(in the rows, 128 means zero)
Where one turn sends some rows of the set: a few examples, then the rows asked:
pitel: [ 97 103 143 143 108 132 102 137 127 110 140 138 118 157 115 151 156 126
 118 123  85 132 110 158 146  93]
Taloz: [178 131 111 142 114 142  96 152 111 107 143 131 134 108 160 127 133 156
  98 140 134 118 113 153 144 154]
zera: [149 160 130 102 118 145 132 146 116 140 135 130 127 132  73 117 122 126
 130 128 151 142 109 127 137 173]
giv: [138 130 151 151 101 133 132 134 179 117 130 134 137 136 124 122 145 125
 135 103  68 120 120 121 138 112]
rak: [145 127 116 110  96 149 106 134 155 118 162 134 146 119 131 163 148 121
 113 136 129 140 112 148 168 100]
rus: [183 142 125 166 125 130 137 133 125  87 129 130 110 129 143 116 140 138
 119 118  68 112 124 125 144 148]
Fugi: [119 124 127 142 166 130 145 125 106 109 133 154 132 168 136  71 142 136
 141 113 127  95 134 115 115 124]
gid: [123 163 126  94 121 130 159 121 133 157 151 145 110 149  88 140 124 123
 110  98 154 135 137 141 140 141]
Maza: [159 156 111 103 154 139 124 133 149 162 110 139  89 117 137 101 157 121
 152 141 104  95 113 138 155 153]
Talu: [ 94 124 128 115 142 136 124 146  76  80 131 147 118 134 143 100 142 103
 132 121 119 123 123 106 140 117]
pubup: [104 112 140 114 165 134 117 151 138 161 145 146 100 139 159 135 139  96
 134 156 113 126 140 177 125 132]
bafi: [132 151 142 137 142 131 151 140 115 150 124 132 119 130 103 115 124 130
  97 112 167 137 147 147 124 180]
siba: [ 98 125 136 125 155 138 144 106 131 105 136 152 130 160 123  89 163 109
 139 107 129  95 140 105 140 107]
fiku: [140 129 117 135 179 136 117 154 115 152 107 128  93 121 142 112 154 116
 137 171 123 119 127 169 146 155]
rapo: [142 115 119 169 142 122 117 119  95  98 140 137  92 165 132 133 161 147
  98 124  94 104 125 169 143 128]
gedo: [127 147 148 100 131 144 133 131 103 121 168 137 114 139 105 145 122  97
  98 131 157 147 137 146 130 171]
puv: [128 115 127 141 126 135 100 114 137 129 158 141 123 133 155 148 158 145
  76 118 153 105 139 178 152 121]
porod: [125 136 109 121 149 141 150 145 100  82 124 141 135 142 125  98 140 107
 157 131 111 135 119  93 147 107]
Vove: [180 141 108 143 112 138 133 130 177 145 143 136 153 126 140 123 138 164
 121 113 131 112 122 142 143 121]
Vosis: [123 147 129  78 135 137 126 144 158 161 143 153  95 119 156 128 134  92
 148 130  90 112 122 144 144 126]

Fugi -> porod
gid -> gedo
Vosis -> pubup
And these:
giv -> pitel
Taloz -> Vove

Where one turn sends some rows of the set: a few examples, then the rows asked:
devad: [ 81 121 134 132 126 107 130 136 161 107 156 120  57 134 100 147 177 141
 148 135 150 133 140 102 111 126 138 142 121]
lofe: [121  92 135 107 128 130 156 123 127 100 116  96 109 102 113 133 100 102
 158 142 130 106 162 128 139 141 132 113  85]
zub: [122 130 142 127  94  98 129 174 135  97 135 123 116 116 116 136 190 107
 179 123 133 134  95 128  85 112 141 137 136]
Kula: [151 106 149 115 113 108 121  95 121 127 175 125 124 115 126 134  96 144
 167 126 142 162 147 178 116 138 159 124 137]
Zukud: [100 127 160 124 117 123 140 144 131 129 120 114  75 110 137 153 195 160
 132 143 143 136 130 111 117 146 163 152 147]
Rad: [142 103 132 119 113  64 100 139  98  93 158 123 160  97 115 133 113 113
 148 145 152 100 165 143 129 115 150 146 140]
zelir: [110 119 142 136 128 103 154 122 117  99 156  97  86 116 115 117 207 132
 161 127 147 114 133 118  86 107 133 129 148]
lavim: [132  80 121  94 102  86 117 115 141 114 181 112 133 115 118 136 115 146
 145 144 157 132 169 173 123 126 151 138 163]
Fege: [128  66 137 107  96  87 107 108 133 125 156 124 100 158 131 132 111 144
 140 168 154 151 134 147 118 131 181 104 117]
vele: [139  92 152 145 104  86 114 130 148 101  74 119 122 123 127 120 111 139
 166 122 147 104 137 120 149 148 144 115 152]
nibu: [ 84 107 159 133 125 116 102 149 145 103 119 137  88 136 115 140 198 139
 157 122 154 141 132 148 120 131 166 123 145]
lep: [120 123 144 141 119 113 127 135 138  98 139 114 108 129 118 102 206 114
 172 118 130 135 113 127  86 111 137 129 144]
vin: [142  94 126  97  88 104 126 119 136 134 177 120  98 141 129 140  89 164
 136 164 135 134 122 117 109 141 152 134 141]
genum: [119  99 144 100 104  69 119 135 128 102 110 119 110 106 112 139 100 109
 183 121 142 100 147 114 159 131 119 123  99]
Tor: [127  86 151  92 121 119 128 148 116  96  98 123 110  97 131 122 108 133
 157 136 140  85 145 133 154 154 135  96 150]
Dalav: [105 133 151 120 126 122 134 169 157  96 141 142  86  77 118 149 172 144
 142 131 146 140 139 158 114 142 152 134 162]
bup: [112 102 132 142 106  92 155 104 159 107 106 107 125 115 106 117  99 128
 162 130 138 103 156 101 138 116 133 137 103]
sido: [151 108 149  89  88 103 121 104 112 156 154 117 131 114 148 142 112 149
 145 156 123 150 129 145 126 132 161 156 130]
por: [120  78 126 131 114  81 111 110 117  94 152 127 130 140 124  89 118 132
 126 165 151 114 161  97 120 121 176 112 115]
Ropum: [ 73 126 138 102 108 111 126 167 146 104 145 124 105 103 100 159 181 122
 173 108 148 144 146 139 120 124 147 157 122]
kopi: [ 99 146 161 126 126 119 152 137 138 115 142 129  69  86 118 152 166 131
 157 126 141 167 140 134 111 141 156 137  96]
dag: [167 111 143 115 113 103 115 128  92 114 138 109 135 102 147 120 109 106
 127 165 125 140 148 110 121 155 166 140 101]
tazar: [147 122 146 117 118 108 122 130  93  93 166 146 142  89 126  97  84 135
 157 123 137 129 152 125 116 149 155 113 142]
mibeg: [114 128 141 109  93  87 152 182 133  84 145 138  93  86 124 127 179 123
 164 138 144 131 104 126  85 119 150 114 137]
boba: [139 102 136 134 110  99 135 132  77 110 154 110 121 134 125 142  92 148
 131 162 146  96 134  86 105 140 167 131 130]
tib: [121 114 147 126 119  95 166 142 102  98 139  80  78 101 131 140 209 125
 155 138 159 131 139 121  87 135 151 125 134]
kasuk: [118 118 143 111 105  94 165 163 121  83 140 112  76  86 134 121 187 121
 160 134 157 154 129 122  85 144 159 101 122]
dat: [126  86 153 142 122 132 158 120 123 112  82 100 131 110 127 133 112 142
 142 146 140  84 145 132 135 134 159 121 141]
sibef: [107  65 131  89  80  92 118 119 108 127 159 101 136 151 123 149 120 151
 165 135 166 143 155 150 122 134 179 132 135]
dom: [131  82 129 136 102  96  98 134  96  88 138 102 159 151 115 122 114 119
 164 117 164 130 162 118 117 151 175 126 136]

sido -> vin
zub -> mibeg
tazar -> dag
And these:
Zukud -> devad
bup -> vele

